In the data rows, the value 128 means zero.
Here is a table of points, one per row:
[113 173 166  63  58  92  84  82 176 140  83 148 138  70 168  90 100 174
 110 160 109 189 179  80 107 192  69 180 131 103  62 173]
[ 83 175 148 154 148 132  69 182 144 119  74  94 135 158 109  80 129 143
 124 187 160 170 111 180 133 104 187 132  97 158  95  92]
[127  53  86 155 144 161 121 171 139 125  98 173  79 123 132  93 137  89
 186  97 165 189 165 165 118 190 121 113  64 118 171  71]
[169 123  78 178 147 138 129 139 137 154 168  91 137 137 157 154 186 119
 110  84 100 167 183  91 169  84 159 145 115  93 121  98]
[181 188 170  79  69 133 167 187  82 180 125 180 125 162  78 100  58 189
 101  68 109 110 159  93  82  55  73 183 144 140 187 107]
[112  80 142 171 111 125 111  97 140 168 113 123  54 133  96  70 135 110
 135 109  91 127  68 114 175  55 129 181 101  62 125  96]
[186 125  74 152 128 153  81 156  62  75  75 114  98 152 195 105  97 185
 168 180 161  70 116 154 122  96 125 123  95 123 136 147]
[ 93 171 149 184 140 150  82 106 146 128 170  69 136 161  99 148 113  83
 148 177 168 186 179 184  60 122  99 203  90 147 151 166]
[189 115 155 168 145 163 158  76 181 139 152 168  64  78 191 129 148 185
 161 190 182  57 145 114  70  76 155  95  99 152  48  80]
[ 81 165  83  88 120 161 172 163 183 191 156 122 160 172 100 186 172 177
 168 153  62  81  90 184 183 138  83 152 159 126  99 130]
[164  72  81 109 134 117  68 105 183 156  70 182 103 116 109 103 178 158
 138 182 165 134 137  94 139 110  93 188 174  81 170 118]
[177 189 127  62 182  78 156 132 144 151  84 102 136 112 128 126 181 112
 122 174 142 122 179 113 139 186  89 163 141 161 192 175]
[152 139  83 159  99  55 132  65  76 142 119  95 201 169 111  86 170  98
 173 126 181 180 113 146 166  68  95 130 151  74  75  72]
[191 107 144  90 194  59 100 134 169 122 117 125 102  70 137 138 150 119
 160 132  81  68 111 153 160 150  93 123 112 199 116  88]
[105 142 110 127 186 187  81 160  70 180  65  82 179 132 150  92 120 128
 129  77 120  70 167  88 141 171 151  68  58 130 182  94]
[ 75 167 186  66 145  84  77  72 147 170 167 149  68  69 148  65 141 169
  76 140  95 164 171  80 113 168  96 167  75 125  96 159]
[128 101 168 156  98 121 210 151 143 111 118  98  98 147 133 187 183 202
 107 178 166 126 169 157 174  95 101  72  77 160 119 129]
[108 156 215 194 115 132  50 144  75 196 164 164 109 111 139 201  65 192
 158 102 145  71 132  77 201 175  66 202  92 142 185 142]
[120 121  88 151 155  85 173 117 106 134  71 182 192  77  83 115 164  45
 168 174 143 103 103 113  97  66  86 156 121 154 173 192]
[121 116 111 167 162 166  69  81 145 155  78 137  99 133 123 181  92 122
 138  53  81  67 164 101 132 119 106 108 137 109 146  82]
[ 84 152 108  96 179 128  93 128 156 121  99  76 174  68 145 148  95 141
 100 148  91 111 158  76 104  56 195  86 143  67 184  76]
[124 178  59 147  85 137 147  89 146 122  67 149 117 133 149 115 114 183
 149 180 127 202 175 134 176  91  83 115 129 145 139 182]
[ 70 104  97 178 131  82  98  83 195 110  71  63 109 184  82 129  64 158
  49 147 171 151 129 143 118 105 163 187 109 159 125 152]
[174  87 132  93 118 168 147 181 126 160  98 100 116  77 161 134 178 126
 116 125 150 148 168  95 146 146  94 177 194 159 112  83]
[ 70  59 111 154 140  81 198  88  90 176  77 192 200  80  79 118 159 142
 177 151 174 131  80 113 131  80 112 123 167 157 171 170]
[ 50  89 148 100  79 190 138  90 110 167 148  72 140  84 186 168 115  42
  99 133  78  71 179  85  40  63 147  84 120  73 169  79]
[159 111 189 168 196 178  95 188  74  96  93 105  69 141  88  75 156 145
 181 181 115 176  84 137 102 180 186  61 167 169 173 141]
[118  72  65 123 114  65 117 153 143 161 157 180 155  65  96 127 164  92
  63 171 190  72 134  87 161 163 116  66 148 161 135 181]
[138 101  78  91 190  96 171 155 105 123  70 147  91  93 118 209 121 136
 114 115 156 188 181 157 160 155 172 153  81 123 100 161]
[ 77 193  76  85 184 165 167  84 102 182 166 116 133 177 144 147 152 136
 140 176  69  93  77 155 173 162 144 103 169 163  95  83]
[138  61 182  89  79 188 174 104  91 123 108 175 139  78 130 141 171 119
  65 132 100 184  88 171 128 114 173 168 187  66 112 104]
[ 95 163 160 151 188 180  85  97  88  79 105  82 184  84 195 129 123 104
 156 111  95 123 152  77 145  53 110  88 175  77 178  89]
[167 148 144 142  67  64  88 190 161  82  80  99 133 120 130 195 188 175
 123 129  56 171  83 147  60 181 178 134  70  88 190 149]
[158 162 187 104 175  86 154  81 100 175  79  88 137  65 189  62  89 165
  91 176 119 199 179  94 114 205  70  77 135  52  80 193]
[165  75 101 134  79  74  99 214 100  97 186  77  89 159 168 144 188  84
  66  58 141 193  86 142 187 106  83 185 177 164  66  64]
[165 167 188 134 137  82 207 198  80 167 140 176 175 188 127  75  76 180
  77 113 118  85 169  95  79  81  78 147  93  77 120  52]
[144 151  71  60  88 110 154  96  78 196  78 137 190 139  64 126 156 169
 175 115 192 102 120 105  72  97 199 115 175 201  65 141]
[104  57 148 107 105 138 192 110 156  64 114  68  82  73  91 143 123 172
 148 143  70 108  92 157 155 125 105 156  93 183 113 150]
[184 168 186  84 164 127 192 191  56 140 167 151 185 189  79 101  77 174
  66 142  73 128 183  83  72  68  81 185 105 105  89 150]
[127  60 115 149 179 140 197  90 183 102  58 108  93 118 179 130 175 156
  96  57 131 131 104 183  54 161  55 140  75 178  78 122]
[177  85  85  83  75 174 126  96 122 137 167 180 112  90 159 151 140 161
  70 107 103 176  97 140 128  77 167  94 109 162  95 101]
[ 85  56  92 158  74  81 187  89  94 130 101 180 189 145  86  76 167 120
 176 201  96  77 115 131 160  85  89 194 180 149 187 179]
[180  99 102  82 115  97 119  70 150 135 144 137  72 163  98  87 104 111
 126 156 119 100 152 132 160 160 110 111  48 106 179 133]
[ 53 168 112 123 171 133 186 146  89 184 134 177  84 156 179 200 164  87
 191 183  90 158  80  87 177 162 134 176 123 107  99 114]
[123 110 155 106 174 116 148 129 163 159 177 171 186 179 186 139  72  60
 170 130 100 149  99 189 185 169 158 135 163  86 121 152]
[144 125 107 151 125 172 109 105  79  30 164 150 122 123  74 182 124 162
  83  78 129 118 162  97 170 166 125 115 160  68 144  85]
[ 80  67 146 139 175 175 120 122 137 107 179  73 154  97  85 182 137 114
 142 120 105 120 203  76 118 154 170 107 149  94 169  88]
[ 85 150  98 132 186 135 159 179 110 140 167 136 129 156 179  77  77 181
 167  87  96  79 108 190 160 168 151 160 191  86  84 176]
[169 112 114 153 133 128 163 116 141 106 130 143  97 156 192 188  64 160
 123 113 160 185 124 121 164 100 197  74 108 183 178 182]
[ 85 155 112  74 174 123 164 163 194 148 178 159 166 182 180 120 108 168
 161 126 119 134 111 156 105 172 203 157 157  84  95 120]
[ 99 157 167 151 143 154  88 143 193 107 137 104 168 158 111 104  72  80
  82 198 166 187 113 111  72 112 171 192 155 188 135  75]
[193 150 183 155  72 183 129 140 196 148 162 138 179 153  97 164 167  88
  70 110 167  96 103 194 180 178  91  99 194  94 138 122]
[ 55  93 133 153  55 169  92 151 188 124 141  78 198 102 185 168  87 152
  99 107  90  90 163  67 130  76  96  73  80  92 182  89]
[ 95 178 113  94 178 168 113 179 180  89 160 154 177 159 143 144  83  71
 179  56 103 157  69  97 123  83  81  91 140 105  68 206]
[ 85 170  57 107 138 163 121 171 177 129 165 155 177 177 176 175 147  98
 142 147  87  76  90 163  78 185  68  97 146  99  98 171]
[103 198 122  86  70  99 127 106  77 149 163 153 106  93 165  80 169 154
 109 151 103 195 186 110 145 178 125 139  96 151  79 183]
[ 81 134 157 120  66  97  94  67  71 176 134  55 157 186  77 105 195 194
 120  76 176 122  62 107  89 143 157 101 153 104  79 177]
[156 136  56 138 117 162 133  90 170  68 178 100 154  84 110 106 109 148
 135  72  81 190 105  82 175 134 102  69 103 148 174  77]
[106 151 110 138 108 163 130  79  93  96 110  64 183 105 157 125  62 162
 148  88 103  80 178  91 183 185 122 113 134 146 184  78]
[159 137 175 188 115  67  94 194 103 115  93 128 126  76 108 138 172  90
 192 163  41 161 117 201  60 172 184  81 114 110 128 107]
[119  74 136  47 127  83  93  86  82 190 156 103 175 172  71 109 172 111
 169  82 160 129  81  97  73 146 191 162 171 197 144 159]
[ 83 175 173 154 167 118 112 178 125  73  94 116  67  72  56  71 148  72
 154 151 120  68 118 172 128 164 181  60 121 174  86  88]
[196  77 153 121 152 160 114 152 191 156 177  77  91 181 139 168 144 112
  75 163 188 147  81  57 181 166 138  88 187 135 155 163]
[179  89  63  80 101  81  98 162 138 154 171 123 109  98  87 137  79  82
 105 161 144 153 144 116 179  87 138 104  66  62 141  99]
[102 151 180 178  68 140 118 175 141 115  73  92  57 133 107 182  62  70
 193 175 101 183  80 125  63 161 165  73 165 183 110 133]
[146  77 161  71  98 145  79 115  67  71 132 141  90 106 189 180 173 185
 175 164 147  78 160 163  99 134  92 141  70 171  74 156]
[121  81  78 137 142 186 159 117  72  65 172 154 165 154 167 109 117  83
 138 159  88  79  76 102 101 174  97 187  97 144 119 168]
[180 200 183  93  46 192 192 160 193 143 167 190 143  40 167  53 117  52
  93  68 139  67  68 160 185 171 188 145  53  97  83 197]
[127 143 106  95  68 102 202  75  99 124 175  88 150 182  84  81 169 168
 180  79 182 125 129  92  81 161 136 143 173 177 137  63]
[101 138 116  76  82  57 179 123 111 130 126 196  83 174 118 139 100 135
 128  95 194 153 104 144 110 148 129  88  97  74 211  75]
[181 143 107 105  86 186 158 121  97 183 178 148 153  36 176  60  52 115
  73 108  77  93  64 221 167 176 197 195 147 156 152 172]
[ 99  88  63 109 144 172 139 170 186 180 149 143 152 184 177  67  75 166
 158  88  88 120  82 176  76 138 137  85 157  73  88 157]
[187 140  74  93 164 152 177  93  78 115  81  75  66  72 156 172 150 158
 126  92 164 134  59 101  60 108 139 190 114  74 169 118]
[133 148 169 180  85 128  84 179 180 135  90  73 133 117  84  87  75 156
 163 159 165 165 121 192 127 160 105 103 132 124 119  92]
[ 66 108  50 156 135  96 125 106  83 133 161 159  59  99 103 119 126 173
 114 136 153 166 157 151  90 100  69  81 186 122 148 162]
[107 173 187 176 186  58  92 167  76 163 188 188 117  93  98 109  68 185
  75  69 139  85 133 101  70 166  77 128 168 128 193 113]
[132 160 156 192  92 128  81  72  88 137 135 114 173  97  96 134 108 107
 105 142 187 171  84 158  64 155 144  96 165 103  74 116]
[110 160 162 139 129 130  70 154 154  55 100 132 173 153 105  81 135  84
 164 174 174 166 120 107 133 129  85 200 115 160  79  68]
[157 161  99 182 194 145 154 133 151 103  91 125 150  68 122 164 135 135
 122  69 145 154 114  64 176 132 159 170  77  92 139  97]
[121 118 145 180 141 146 118 183 158  76  72  91 105 164  79 148 135 137
 166 172  85 168 127  93  84 172 172  79 131 184  89 161]
[148 172 141 110  76 124  75 100 125 128  68  76 112 181 151 140 136  68
 132  93 161  75 182 160 107 148 177 204 150 152 166 160]
[113 148 153 167 165 147  87 177  92 164 106 161 116 143 145 187 159  79
  82 106 167 157 142 183 125 103 101  80  61 203  97 115]
[105 137 154 122 192 160 155 127 129 114  67 140  75 151 143  96 145  91
  52 174 160 147  70 178 153  97  87 127  85 170 192  73]
[ 69  94 153  66 189 174  99 175 127 116 170 168 149 180 169 119 124 162
 138 108 136 104  93 180 170 125  86  72 170  96  88 185]
[152 145 157 135 174 128 189  78 122 168 167 167 136 155  75 108  65 160
  67 124  68 203 180  86  89 118  92 133  82 141  56 162]
[ 80 152 152 162 112 137  85 146 160  70 168  96 179  69  72 104 119 156
 151 148 190 151 172 210 118 114 189 207  97 143 139  83]
[140 150 150 147 174 129  83  54 176 162 178 182 115 146 120  83 150 134
 163 121 146  97 183 106  67 100 100 165 125 141 148 182]
[148 155  81 191 148 146  87  91 120 159 155 130 146 144 173  82 156 146
  84 134  64 104 179 109 166 157 182  74 137 190 144  70]
[174 177 111 119 162 124 141  62 112  39 157 194 148 166 106 145 184 170
 114 170 162 173  83 133 115  86 110 101 130  95 192 168]
[113  64 105 125  80  75 111 100  91 160 161 110 193  96 109  78 152  74
 191 147 177 155 114  90  69 132  63 107 159 170 120  81]
Along one direction, these points spread out more than along any other. Where along it does each point below lie, from 0 to 99? 50 is the average, and the first point above lies past it. One standard deviation of the points above along it is 16.
[141  60 191  36 178  77 143  69 159  74 123  76  89  84 194 185  80 173
 189 112 112 123 164 197 130  57 148  86  95 180 124 152] 41
[180  88 157 154 125  66  83  90 144  93 131 130 115 156  90 187 104  87
  94 151  65  95 142 152 157  89 139  90  69 134  96 157] 39
[141 113 170 168  97 132 158 156 183  79  74 142 131 121  97 144  70  86
 156 185 170  99 158 113 135 183 175 141 103 172 141  98] 24
[171  98 142  92  92  93 151 114  81  61  77 172  83 189 144 153  82  49
  65  97 104 111 159 124 138 145 157 117 174 100  75  78] 52
[ 77 188 147 144  81  95  95 149 183  61 152  86 112  70  98  77  83  72
  78  90 188 123 159 163 104  79 116 107 169 178 107 167] 36
[187  91 153 193 113 146 162 155 186  95 186 178 117 143 164 144 194 103
 119  56 114 161 136  94 101  67 173 155 179 178 153 141] 48
[129 113 160 148 167  69 158  90 155  83 133  91  77  73 151 184 175 178
  90 139 141  66  60 168 114  80 156 164  75  80 117 109] 41
[ 77 162  84  81 173 148 135 185 199 123 133 146 130 174 157 110  95 164
 185  59 106  76  97 110 127 141 186 160 150  69  69 174] 72
[160  67 113 197  88 122 162 181  78 137 176  77  63 149 140  95 178  75
  71 109 155 115 160  90 176 160 182 172 159  83 159 153] 49
[ 76 127 168 165 127 155  86 134  90 137  48 114 184 100 112 163 131 120
  79  74  75  81 179  88 184  84 180  78 162  82 154 106] 44
[161 129 156 115  80  85 113  67  93 169 118 130 143 176 108  73 189  89
 186  35 164 171 133 100 196  98 110 122  64 147 141 148] 55
[209 139 164 107 107 196 168 152 180 142 164  58  87 152  71 172  89  63
 151 136 141 139 137 193 180  59  58  80 203  64 134 163] 51
[ 69 197  77 124 154 151 185 108  98 185 172 153  74 152 139 204 152  90
 187 170  89  93  91 102 179 187  81 107 154 115  81  77] 65
[100 129  71  91  76  85 107 133 115  82 129 195  80 177  77  92 185 124
 153 167  97  69 189 136 116  82  89  77 190 106 192 190] 57
[169  71  63 123  78 140  74 160  56  80 131 137 115 167 120 167  82  82
  69 116 174  82  79 122 154 133 145 192  60 136  86 143] 48
